Each path is a new rotation, seen through one point. The rows after it are directions, each followed by how far the rotation turns it, in deg/step (0 if it stays put).
Each turn is a multiple of 5 degrees from 10 to 175, or 0.
Each row of a path follows its step; steps can be skipped.

step 0: [-20.4  23.4  11.7  -7.5  -5.6  22.1  15.9 -15.7   2.1  -1.9 -14.6  -0.6
  13.6   4.0   0.9  12.8  -2.0   1.1  36.2  10.5 -15.2   1.0  20.5 -17.0
 -19.8  -3.7 -11.3   9.2  -1.2  -2.2]
step 3: [ -6.1  -2.2   3.2 -33.1  -0.4   4.9  15.3  -0.2  -8.2  -3.0   0.7  -1.1
   8.9   7.1   9.3  17.9   4.6  -4.1   4.8  23.0   4.2  16.9 -10.8 -12.4
  21.2 -16.2 -11.5  -4.6  20.6 -35.8]
step 4: [ -0.4 -24.4  20.4   3.9 -15.8   5.7  11.8  -8.9  -5.1 -31.3   1.1 -19.3
 -11.3  -3.3  20.1  12.4  11.5  -2.4  22.2   5.2  -5.9   0.6 -23.4   3.7
  -0.9   8.7  -1.0   0.0  18.2 -20.1]
step 5: [-18.1 -22.9   1.6  -7.7  14.4  -6.6  -3.9  19.4  -5.4 -22.3   6.6 -18.2
 -16.2  17.9  25.1   9.7  20.4 -12.3  19.3   3.9   1.2  -9.1   1.5   7.6
  -6.9  -8.3   7.2  15.4  -1.2  20.9]
step 6: [-15.0  -3.4  -5.9  -3.2  39.2 -26.0  -0.3  24.4 -12.9 -11.9   2.0   9.1
  10.0  22.8  -1.9   4.6  14.2  -2.5   1.4 -10.9  -2.2   0.9  -5.7  10.8
  22.8   7.6  -8.9  14.7  11.0  -9.8]
step 7: [ -1.6  12.8 -13.2  19.6  19.0  -8.4 -29.2  -6.0  -7.7 -11.3  -2.9 -19.1
  11.5  -4.5   6.1  13.6  18.7   5.5  -7.9  -5.5   8.1  -0.1 -15.5 -13.6
   2.0  22.9  -5.0   5.2  24.3 -24.3]
step 8: [ -1.1   3.2 -24.8  -5.9  -0.7  -7.9 -17.6  10.4 -19.6   1.5 -10.1 -36.6
  -2.8 -32.0  21.4  17.4  -3.2  14.9   7.4  -4.8  -4.5  -7.0   3.6  -3.3
   1.0  -1.0   8.9  18.8  -7.3  -7.9]
step 9: [ -6.4 -11.7  -9.5  28.1   8.1  -5.0   6.7  13.0 -22.8  -4.9   8.4  -7.2
 -12.7 -26.7  -1.8 -13.2  -7.9  -1.4   5.3   2.1   1.8 -11.7  17.4  18.9
  28.1   5.3  -5.2  19.8 -20.6  -9.2]
step 11: [ 10.8  12.9 -17.5  12.8  11.5  19.4   6.9  -7.9 -20.3   9.4  -2.3  12.1
   9.2  -4.1   7.7  15.2   0.2   6.7 -17.7 -14.3 -40.5  14.3 -10.2  -8.4
  -5.5 -11.3  13.2  15.0  -8.8  -8.2]
step 12: [-27.3   3.9  -3.5  17.7 -20.4  26.8   0.9  -9.7  -2.1 -17.8   4.4  -2.4
  11.5 -14.9  -5.4 -11.9  11.0  15.2 -11.7 -17.6 -26.7   1.3  15.2 -11.0
  -4.0  -0.4  -8.9  10.5 -22.0  -3.7]
Directions:
[  2.3 -12.4  -2.3   6.4  -8.0   4.3   1.8   3.4  -7.4  -0.6 -11.9   6.4
   1.3   3.8  -3.4  -0.1   5.3  -8.6   1.4   3.7  -3.9   4.9   4.2   0.1
   1.4  -1.3  10.4   2.2   7.7   3.1]  60
[  6.0  -0.3  -1.0 -11.7   1.4  -8.2  10.4  10.4  -3.8   4.4  -2.1   6.0
   2.0  -1.3   1.8   5.5 -10.4   4.5   4.0  -8.3  -8.3   4.5  -0.6   0.6
   3.9  -0.6   4.1   1.6  -0.6  -4.2]  140
[ -1.2  -6.5   4.8  -4.0  -5.4   1.5   2.6   6.7  10.4  -5.4  10.9  -5.6
   3.5   4.6   0.4   6.4   7.0  -0.3  -8.1   0.6 -10.2  -1.7  -1.7   2.6
   5.5  -4.2   0.6  -9.4   5.5   1.4]  35
[ -7.7  -5.3   0.9  -4.3  -1.5 -12.0   0.7   1.7  -2.4  -0.8   6.5   4.5
  -5.9  -0.6  -1.5 -11.2   2.3  -3.5  -5.4  -1.6   3.5   1.6   6.5  -9.7
  11.4  -1.8  -2.2   4.0  -4.3   8.3]  100
[ -4.0  -3.8   0.8   0.9   3.4  -7.9   3.5   2.5   8.7  -7.6 -11.1   6.3
  -3.0  -0.5  11.4   1.3   3.5   8.6   0.0  10.8   4.9   9.3  -3.2   1.4
  -2.3  -0.9  -3.7  -4.8  -1.2   0.0]  25
[ -1.7  -1.5  -7.9   1.0  -3.1  -0.8   0.0   2.8   1.4   5.5  -4.7 -10.8
  12.2  -3.9  -4.7   2.0  -4.4   8.9   0.3   3.4  10.8  -0.3   4.3  -4.2
  10.4   5.2   2.8  -7.4   3.0   2.9]  60
[  2.3   1.4  -1.0  -4.0  -4.2   3.0   3.9  -6.2   2.6  -1.7  -1.0   3.9
  -3.9   9.2  -5.0  -8.2 -12.7   9.1  -3.5   9.0  -7.5  -4.7   8.3  -4.6
  -6.6   1.4  -1.7  -3.7   5.4   3.2]  20
